Each named turn below is shown by a few rows before and after it. Which turns, in which order, take the first row of each later pair to the second? The first pair is answered.
q_764 (before -> after):
[ 1.64 -2.35  0.96 -0.90 -1.45  1.17  0.82  1.42 -0.74 -0.08  2.57 -0.39
 -0.28 -0.28  0.74 -1.56  0.76 -1.27  0.76  0.51  0.95 -3.22  1.90] -> [-0.04 -3.31 -1.26  0.93  0.71  0.28 -0.42 -0.38  0.16  3.21  1.05 -1.19
  3.49  1.72 -0.25 -0.61  0.22 -0.44  0.96 -0.36  0.40 -0.81  0.18]
[ 1.42 -1.62  0.81  0.31 -0.83  0.41 -0.04  1.60  0.85 -0.86 -0.42 -1.23
  0.20 -0.63  1.09 -0.12 -0.35  0.49 -0.16  2.80  0.77 -1.90  1.11] -> [ 1.88 -2.43 -0.73  0.34  0.02  1.00 -1.68  0.10  0.66  0.49  1.48 -1.29
  0.90  0.26  0.36  0.56  1.83  0.82  0.22  0.07  0.29 -1.23  1.02]
[ 0.70 -0.60 -3.56  0.00  1.57  1.91 -3.97 -3.21 -0.88  2.41  5.58  1.89
  0.49  0.16 -0.74  2.61  4.40  0.08  0.08 -5.27 -2.28  2.22 -1.02] -> [-3.30  1.32  0.42  2.28  0.56 -2.31  1.98  0.94  1.23  0.66 -4.78  1.21
  2.49 -0.69  1.40  0.85 -5.59 -0.48 -1.49  5.65 -1.05  2.76 -3.33]
q_320 (before -> after):
[-0.42 -2.08  1.59 -2.16  0.27 -0.01  1.15  1.49  0.33 -0.94 -0.11  0.70
  0.75 -0.56  1.28 -1.67  1.49  0.31  0.17  2.36 -2.30 -1.24 -2.28] -> [-0.40 -1.98  0.19 -2.26  0.88  0.51  0.30  0.17 -0.20  0.28  1.58  1.52
  0.12 -0.69  0.19 -0.70  3.25  0.19  0.14 -0.18 -2.83 -0.22 -2.48]
[-1.18 -0.07  0.30 -1.60  0.17 -1.46  0.75 -1.60 -0.37  0.01  1.90  0.13
 -0.10 -1.60  0.85 -0.21  1.03  0.47  1.05 -0.76  0.17 -0.32 -0.43] -> [-1.97 -0.01  0.27 -1.07  0.42 -2.14  1.20 -1.54  0.11  0.63  0.37  0.02
  0.89 -1.32  0.91 -0.13 -0.29  0.52  1.00  0.17  0.19  0.27 -1.12]
[ 2.49 -2.53  0.57  0.59 -0.32 -1.44 -4.05  2.09  3.96  0.52 -0.22 -3.20
  0.35  1.78  0.75 -0.09  0.74  1.48  2.33  0.35 -0.34  1.13  0.97] -> [ 2.50 -2.48 -0.02  0.42 -0.07 -1.17 -4.46  1.57  3.77  0.90  0.54 -2.85
  0.07  1.76  0.23  0.33  1.43  1.55  2.29 -0.67 -0.62  1.45  0.75]
q_69 (before -> after):
[ 0.49  0.19  2.01 -2.07 -1.58  0.33  0.04  2.49  0.39 -1.65 -0.83 -0.27
  1.23  1.03  2.31 -0.38  0.37 -0.26  0.68 -1.89  1.48  0.31  2.55] -> [-1.21 -0.12  0.57 -0.43 -0.19 -0.58 -0.31  1.01  0.94  0.82 -2.30 -0.26
  3.22  2.20  1.18  0.58 -0.42  0.15  0.59 -2.29  0.91  2.61  0.79]
[-1.01  1.12  0.09  0.65 -0.30  0.23  2.69 -1.10  0.07  0.64 -1.80  1.88
 -0.90 -1.74 -1.51  1.36 -2.84 -0.35 -1.32  0.43 -1.58  1.16 -1.80] -> [ 0.37  1.26  1.47 -0.45 -1.64  0.87  2.91  0.25 -0.31 -1.41 -0.81  1.62
 -2.17 -2.49 -0.38  0.50 -2.22 -0.64 -1.23  1.15 -0.93 -0.89 -0.22]
[ 1.67 -0.15 -0.86 -0.79  0.80  0.55 -1.88  2.69 -1.01  1.38  0.17  1.31
  0.43 -0.23  0.41  0.84  0.59  0.97  2.70  1.68 -0.09 -0.33 -1.27] -> [ 1.48 -0.10 -0.98 -0.48  1.02  0.57 -1.89  2.43 -1.04  1.65 -0.02  1.35
  0.43 -0.25  0.34  1.06  0.68  0.91  2.73  1.37 -0.16  0.23 -1.48]
q_465 (before -> after):
[ 0.03  0.58 -0.03  0.77  0.77 -0.26 -0.12  0.69 -1.21  1.79 -1.52 -0.69
  1.00  0.42  1.01 -0.70 -0.14 -0.69  0.43 -0.21 -0.78 -0.59  1.34] -> [ 0.47  0.64  0.36  0.32  0.15 -0.04  0.03  1.09 -1.48  0.86 -0.92 -0.61
  0.11  0.05  1.20 -0.94  0.22 -0.78  0.49 -0.40 -0.66 -1.16  1.88]
[ 2.03  1.40 -0.60  1.53  1.11  1.06 -3.20 -1.10 -1.36  1.70  0.36  1.21
  0.56  2.88 -0.91  0.22  2.72 -1.07  1.10 -4.27 -2.60  1.75  0.35] -> [ 2.66  1.37 -0.27  1.12  0.68  1.48 -3.48 -0.78 -1.37  1.14  0.93  0.85
  0.46  2.85 -0.46 -0.19  3.15 -1.09  1.22 -4.23 -2.38  0.89  1.02]
[ 2.36 -1.01 -0.74 -0.01  2.13  0.90 -4.33 -1.74  0.92 -1.20  2.90  0.72
  1.02  1.30 -1.66  0.59  4.57  2.07  0.68 -2.33  0.18  0.11 -1.17] -> [ 2.51 -0.28 -0.18 -0.65  1.44  1.23 -3.70 -1.62  0.26 -2.02  3.65  1.87
 -1.09  0.01 -2.07  0.65  4.93  1.65  0.33 -2.37  0.02  0.05 -0.90]
[-0.43  0.89  1.55  0.39 -0.22 -0.49  1.71  0.40  0.36 -0.40 -1.08  0.30
 -0.32  0.08  0.97 -0.35 -2.14 -0.71 -0.07  1.25 -0.34  0.35 -0.30] -> [-0.40  0.65  1.39  0.55  0.00 -0.68  1.50  0.28  0.61 -0.12 -1.10 -0.12
  0.65  0.65  1.18 -0.39 -2.20 -0.46  0.12  1.37 -0.23  0.30 -0.31]
Then:
(two turns a pair)
[ 2.68  2.36 -0.55  1.01  1.18 -0.05  3.08  0.02 -1.13  0.81 -4.85  0.48
 -0.14 -0.48 -0.48 -0.56 -4.26  0.58  1.15  1.40  2.99 -1.55 -2.71] -> [ 4.01  3.01  0.02 -0.52  0.04  1.14  3.09  0.22 -2.12 -0.77 -2.21  1.75
 -3.40 -2.20 -0.47 -0.55 -2.32  0.02  1.06 -0.01  3.01 -2.55 -1.51]	q_69 then q_320
[ 4.15 -2.06  3.55 -1.07 -1.28 -0.96 -0.81  0.28 -0.67 -1.90 -0.57  0.15
 -0.15  0.49  2.53 -1.27 -0.49  2.11  0.40  0.15 -1.00 -1.93  1.59] -> [ 1.23 -1.12  2.66  0.57 -0.28 -2.92  0.89 -0.52 -0.22  0.18 -3.92  1.39
  0.32 -0.13  1.14 -0.07 -3.40  1.94 -0.41  1.29 -1.85  1.47 -0.96]	q_320 then q_764
[-0.16  0.97  2.38  0.95 -1.07  1.57  4.27 -0.23 -1.81 -2.94  0.76  0.62
 -2.35 -3.23  1.66 -0.06  0.29 -0.71 -0.52  3.84  1.48 -2.65 -0.13] -> [-2.98  0.82 -1.04  3.22  1.56  0.26  3.61 -3.27 -1.39  1.71 -0.56  1.71
 -0.41 -2.18 -1.16  2.11 -0.17 -0.15 -0.94  1.54 -0.07  2.25 -3.28]	q_320 then q_764
[ 0.84  0.41  0.74 -2.11 -1.50  1.07  0.61  1.55 -0.32 -1.71  0.64 -0.03
 -1.84 -0.74  1.39 -0.97  0.42 -0.46 -0.01  1.08  0.60 -2.10  1.29] -> [-0.85  0.25  0.63 -0.54 -0.44 -0.45  1.31  1.55  0.77 -0.30 -2.41 -0.75
  0.67  0.32  1.25 -0.89 -2.01  0.00 -0.32  2.93  0.55 -0.65 -0.23]	q_764 then q_764
[ 0.70  0.17 -0.51  1.24  1.14 -0.49 -0.75 -1.03 -1.28  1.49 -0.35  1.38
  2.41 -0.28  1.00 -0.13  1.90  0.00 -0.88 -2.93 -1.37 -2.58 -1.72] -> [ 0.48  0.96  1.31  1.13  0.26 -1.08  0.92  0.71 -0.87 -0.18 -2.41  1.25
  2.03 -1.13  1.91 -1.03 -0.40 -0.28 -1.29  0.18 -0.88 -3.54 -1.40]	q_764 then q_465
[-0.91 -1.01  0.32  0.54 -0.88 -0.36  0.58  1.20  0.35  0.56 -0.83 -1.68
  1.78  1.89 -0.06 -0.61 -1.62  1.28  0.94  1.33  0.97 -1.28  1.53] -> [-1.15 -0.99 -1.64  0.64  0.01  0.13 -0.36 -0.74 -0.45  2.23  1.18 -0.36
  0.72  1.57 -1.74  0.71  0.47  1.21  0.97 -2.00 -0.03  0.66  0.69]	q_764 then q_320
[-1.02  1.60 -0.09  0.07 -0.47 -0.58  0.53 -0.89  0.13  0.30 -2.09 -1.01
  0.79  0.93 -0.45  0.97 -1.16 -0.83 -0.02  0.82  0.66 -0.04 -1.46] -> [-0.94  1.77 -0.71 -0.30 -0.42 -0.16  0.24 -1.80 -0.44  0.79 -0.68  0.03
 -0.57  0.34 -1.30  1.66  0.02 -0.95 -0.08 -0.86  0.09  0.53 -1.56]	q_764 then q_320
[ 1.75 -0.16  0.57 -0.76 -0.89  0.81 -0.93  0.26 -0.54 -1.09  1.89 -0.40
 -0.74 -0.25  1.42  0.46  1.49 -0.63  0.22 -0.20  1.62 -2.99  0.81] -> [-0.70  1.14  0.99  0.40 -0.83 -0.92  1.48  0.44 -0.22 -0.39 -1.81  0.86
 -1.29 -1.40  0.73  0.95 -2.14 -1.10 -0.85  2.27  1.25 -0.80 -1.16]	q_320 then q_764
[-1.79  0.26  1.10  1.02 -2.16  2.21  0.97  2.82  2.85 -2.03  1.10 -2.93
  2.03  4.88  2.62 -5.49 -0.43  1.77 -0.04  2.59  1.11 -1.25  2.80] -> [-1.12  2.05  0.52 -0.96 -3.34  3.65  1.63  1.52  0.44 -2.70  5.41  1.02
 -4.61  1.12  0.68 -3.86  2.57  0.46 -0.67 -1.09  0.10 -0.08  3.13]	q_764 then q_465
[ 1.34 -0.38 -0.83 -0.14  1.39  2.66 -1.50 -3.18 -1.49 -1.65  3.88  3.68
 -2.86 -1.38  0.54 -0.32  3.82 -0.97  0.26 -6.97 -3.76  0.00  2.55] -> [ 0.92  1.51  3.23 -0.73 -1.12  1.48  2.75  0.29 -1.10 -5.54  0.04  3.97
 -5.25 -3.91  2.59 -2.16 -0.80 -2.17 -0.65 -0.60 -2.64 -2.07  2.88]	q_764 then q_764
[ 1.29 -2.72  0.17  0.20 -0.08 -0.11 -0.02  1.31  0.79  2.18  0.57  0.02
  3.47  1.82  2.80  0.43  1.75 -0.06  0.63 -0.94  0.51 -1.84 -0.86] -> [-0.28 -1.70 -1.14  0.64  0.44 -0.69  0.69 -0.21  0.21  3.74  0.27  2.29
  1.76  0.59  0.80  1.89  1.39 -0.41  0.01 -2.21 -0.61  0.98 -2.59]	q_465 then q_320
[-0.69  0.65  2.32  2.06  0.67  2.19 -2.60  1.56 -0.29 -2.10 -1.57 -2.10
  2.91  1.65  3.40 -0.60 -0.36  0.99 -1.94  3.27  2.22  0.17  1.52] -> [-0.07  2.39  1.94 -0.02 -0.51  3.40 -1.77  0.62 -2.40 -3.01  2.01  1.52
 -3.34 -1.83  1.59  0.67  2.07 -0.24 -2.64  0.30  1.30  1.05  1.71]	q_764 then q_465
[ 1.49 -0.32 -0.70 -0.96  0.64  1.05 -1.07  0.07 -0.44  0.19  2.19 -0.39
 -0.53  0.26  0.70  0.16  2.06  0.05 -0.74 -1.24 -0.46 -1.19  0.74] -> [ 1.26  0.47  0.74 -1.19 -0.20  0.48  0.57  1.39 -0.28 -1.35  0.64 -0.21
 -1.38 -0.73  1.40 -0.46  0.23 -0.33 -1.13  1.27 -0.09 -1.82  0.92]	q_764 then q_764
[ 2.29  0.02 -0.40 -1.33 -0.02  1.70  0.13  2.74  0.09  1.89 -2.55  0.35
  1.85  0.13  0.27 -1.69 -0.71 -0.59  2.78  1.26 -1.53 -0.22 -0.94] -> [ 2.10  0.87 -0.08 -1.99 -0.69  1.85  0.98  2.73 -0.50  1.24 -1.93  1.72
 -0.62 -1.42 -0.26 -1.46 -0.76 -1.10  2.34  1.04 -1.87  0.19 -0.92]	q_465 then q_465
[-1.56  0.64 -3.89  1.98  2.55 -1.58 -2.57 -4.27 -2.82  3.57 -1.77  0.76
  1.11  3.01 -1.48 -0.19  1.44  1.81  1.21 -3.20 -2.53  3.85 -1.43] -> [ 1.14  3.16  0.09 -1.75 -1.71  0.18  0.18 -1.29 -4.87 -2.51  1.53  3.35
 -7.14 -1.95 -0.20 -1.69  2.36 -0.13  0.41 -1.55 -1.63 -0.10  1.61]	q_764 then q_320
[-0.82  0.00 -1.66 -1.35 -0.21  1.53 -2.82  0.43 -1.96  0.36  4.86 -3.09
 -2.30  1.88  0.26  0.12  3.11  1.55  2.42 -2.81 -0.65 -0.36  1.04] -> [-0.90  1.35  1.28 -2.26 -2.16  0.94  0.06  2.97 -1.89 -2.83  2.67 -2.72
 -4.61 -0.29  1.68 -1.28  0.31  0.61  1.71  1.57  0.28 -2.07  1.57]	q_764 then q_764
[ 0.28  1.96 -2.19  0.84  0.99 -0.10 -3.63 -0.01  0.62  1.61  2.13  0.32
 -0.13 -0.71 -1.05  1.06  1.15  1.47 -1.27 -1.60 -0.51  1.81 -0.83] -> [-0.77  3.26 -0.46  0.78 -0.28 -1.06 -1.10  1.43  0.50  0.09 -0.28  1.17
 -1.92 -2.59 -0.68  0.61 -1.66  0.64 -2.14  1.68 -0.30  1.76 -1.15]	q_764 then q_69
[ 1.09 -0.80 -0.38  0.74  1.60  0.37 -3.64  0.22 -1.29 -0.93  2.16  1.35
  1.81  0.32  2.56 -0.30  3.04 -1.23  2.03  0.52 -0.46 -0.97 -0.61] -> [-0.34  0.65 -0.92  0.89  1.41 -0.18 -2.05 -0.70 -2.19 -0.29  1.55  3.79
 -0.88 -1.73  0.63  0.93  2.17 -1.81  0.89  0.14 -1.13  1.50 -2.21]	q_465 then q_465
[ 2.92  0.74  1.02  1.30 -1.99  0.36  0.67 -0.50 -1.41  0.15 -2.93  0.44
 -3.61 -2.33  1.17 -0.48  1.36 -2.10  1.64  2.38  1.34 -0.31  0.60] -> [ 1.87 -0.34  0.03  2.98 -0.41 -0.60 -0.17 -1.16 -0.09  2.23 -5.04 -1.16
  0.44 -0.02  1.17 -0.30  0.04 -1.14  2.06  2.94  1.38  0.72 -0.53]	q_764 then q_320
[ 1.39 -1.58 -1.05 -2.61  1.03 -0.33 -1.78  1.07 -1.36  1.44  2.13 -2.32
  3.50  3.01  1.55  0.50 -0.23  1.58  2.85 -3.07 -0.83 -1.83 -0.43] -> [ 1.29 -0.27  1.77 -3.13 -0.83 -1.24  0.95  3.53 -1.25 -1.55 -0.15 -1.80
  1.46  1.12  2.96 -0.72 -3.26  0.77  2.00  1.24  0.14 -3.38 -0.11]	q_320 then q_764
[ 1.22 -0.09 -0.11  1.62  4.26  0.02  0.54 -1.49  0.38  1.23 -3.30  3.68
  0.83 -0.77 -3.07 -0.24  0.45  0.96  1.20  3.08 -1.12  4.02 -0.41] -> [ 4.12 -1.53 -0.30  0.23  3.86  2.11 -2.29 -1.52  0.12  0.11  0.86  2.15
  1.18  0.33 -2.09 -0.90  4.46  1.48  2.19  0.37 -0.64  1.29  1.92]	q_320 then q_764
[ 1.07 -0.66 -1.00 -0.30  0.97 -0.70 -0.26 -1.55  0.46  1.17  1.46 -1.59
  1.57  1.05 -0.96  0.35  2.19  2.09  0.13 -0.23  1.78  0.31  0.50] -> [ 1.66  0.08 -0.06 -1.24 -0.25 -0.05  0.47 -0.81 -0.21 -0.26  2.55 -0.68
 -0.88 -0.45 -0.70  0.06  2.64  1.58 -0.17 -0.17  1.84 -0.61  1.31]	q_764 then q_320
[-0.40  0.75  0.57 -0.75  0.11 -0.44  1.11  0.24 -0.35 -0.37 -0.99  0.01
 -1.45 -0.89 -0.29  0.36 -1.20 -0.28 -0.52  1.56 -0.07 -0.34  0.05] -> [-0.32 -0.14  0.25 -0.14  0.83 -0.69  0.21  0.34  0.33  0.20 -1.55 -1.41
  0.86  0.68  0.19  0.11 -1.32  0.47 -0.22  1.69  0.19 -0.61  0.03]	q_465 then q_465
[-0.37 -0.02  0.07  0.17 -0.14 -0.24  0.20 -0.72  0.16  0.88 -0.78 -0.87
  1.18  0.99  0.18 -0.73 -0.12 -0.46  0.51  0.82  0.79 -0.22  0.09] -> [ 0.25 -0.24 -0.21 -0.19 -0.17  0.29 -0.26 -0.87 -0.21  0.81  0.36 -0.92
  0.76  1.03  0.34 -0.80  1.03 -0.47  0.68 -0.14  0.73 -0.71  0.42]	q_465 then q_764
[ 1.79  0.26 -0.17 -2.28 -0.33  2.76 -0.82 -0.65 -0.58  0.22  3.22  2.02
 -3.77 -0.72 -1.44 -0.03  2.68 -0.78 -0.33 -2.66 -1.19 -0.22 -0.38] -> [ 0.01 -1.21 -2.00  0.21  2.02  1.46 -2.00 -1.85  1.07  3.43  0.45  0.10
  1.85  2.55 -1.78  0.61  1.20  0.51  0.24 -2.39 -1.28  1.80 -2.20]	q_465 then q_465
[ 0.64 -0.43 -0.39 -0.05  1.71 -0.36 -0.47 -0.97 -0.67  1.68 -0.10  0.24
  1.34  0.82 -0.47 -0.36 -0.86  0.56  0.25 -2.26  0.49 -0.22 -0.20] -> [ 0.70 -0.58 -0.14  0.08  1.63 -0.41 -0.34 -0.67 -0.25  1.49 -0.76 -0.14
  1.84  1.23 -0.14 -0.53 -1.37  0.71  0.27 -1.38  0.53 -0.67 -0.10]	q_465 then q_320
[ 0.96  1.54 -1.26 -0.18 -0.27 -0.29  0.87 -0.98  0.35  2.96 -1.64 -1.08
 -0.09 -1.32 -0.78 -1.23  0.33  0.36 -0.34  1.95 -2.19  2.50 -0.65] -> [ 2.58  0.70 -1.52 -0.96 -0.39  0.91 -0.76 -1.24  0.02  2.54  0.67 -1.77
  0.20 -0.58 -0.30 -1.43  2.78  0.64  0.26  0.18 -1.91  1.08  0.73]	q_320 then q_764
[-0.41 -0.15 -2.73 -1.20 -0.35  1.22 -1.57 -0.84  2.20  1.20 -1.66  3.69
 -2.13 -1.59 -1.91  1.13  3.20  1.29 -2.43 -1.24 -0.21 -1.97  1.72] -> [-0.75 -0.97 -1.68 -0.06 -0.07  0.16 -1.30  0.45  3.78  1.09 -4.96  1.47
  1.50  0.28 -0.42 -0.07  0.67  1.89 -2.20  2.08  0.66 -2.90  1.64]	q_320 then q_465
[ 0.95  0.52  4.11  0.47 -3.09  0.38  3.73 -0.30 -0.01 -2.21 -1.98  0.69
 -0.34 -1.07  1.76 -1.46 -0.86  0.19  0.28  2.51  3.30 -2.51  0.96] -> [ 1.73  0.88  3.16 -0.58 -3.32  1.61  2.84 -1.48 -1.30 -2.04  1.23  2.31
 -2.93 -2.21  0.75 -0.59  2.05 -0.24  0.31 -0.71  2.60 -2.11  1.33]	q_69 then q_764
[ 1.51  1.67  1.81  0.18  0.92  1.11 -0.18  3.79 -0.61 -1.69  3.14  1.62
 -2.34 -0.31 -0.07 -2.49  4.35 -0.17  1.14 -4.88  0.82 -1.38  1.30] -> [ 0.03  2.49  3.81  0.88  0.09 -0.57  2.66  5.81  0.22 -3.01 -1.19  1.49
 -2.09 -1.05  0.90 -3.35 -0.21 -0.59  0.34  0.13  1.50 -1.61  0.42]	q_764 then q_764
[-0.18  0.65 -0.36  1.64  0.85  0.89 -1.39 -1.32  0.78  0.83 -0.17  2.02
  1.13 -0.11 -0.20  1.91 -1.03 -0.88  0.03 -3.19 -0.73  1.56  1.46] -> [ 0.65  1.35  1.41  0.34 -0.67  1.56 -0.33  0.06  0.19 -1.68  0.27  2.47
 -1.20 -1.66  0.47  1.14 -1.34 -1.45 -0.27 -1.80 -0.21 -0.28  2.60]	q_764 then q_320
[ 1.24  0.59  1.58 -1.80 -1.24  0.79  1.46  1.37 -0.44 -2.74  1.10  1.27
 -1.81 -1.07  1.21  0.58  0.92 -0.74  0.69  0.63 -0.24 -1.91  1.74] -> [ 1.50 -0.35 -0.41 -1.49  0.08  1.42 -0.56 -0.34 -0.48 -0.67  2.84  1.14
 -0.54  0.24  0.07  1.39  3.26 -0.20  1.26 -2.49 -0.81 -0.83  1.34]	q_764 then q_69
[ 2.75  1.32  0.21 -1.08  0.10  2.95  1.07  0.63 -1.73 -4.06  0.59 -1.44
 -0.14  0.04  1.01  0.70  1.47  4.92  0.39  0.91  2.15 -1.17  1.88] -> [ 0.33  1.41 -0.07  0.75  1.18  1.30  2.18  0.44 -0.77 -2.46 -3.07 -1.77
  2.17  0.91  0.53  0.90 -1.65  5.07  0.03  2.96  2.04  0.73  0.08]	q_320 then q_320
[ 1.52 -2.14  1.80  0.06  0.28  1.24 -2.05  1.62  0.61 -2.36 -0.02 -3.80
  3.99  2.40  3.09 -2.27  0.73  1.32  0.90  2.07  1.16 -5.10  2.41] -> [-1.73 -2.13 -0.41  2.49  2.62 -0.66 -1.73 -0.44  1.34  1.70 -3.14 -3.12
  6.60  3.49  0.98 -0.66 -1.44  1.81  0.46  1.75  0.11 -0.78 -0.89]	q_320 then q_320
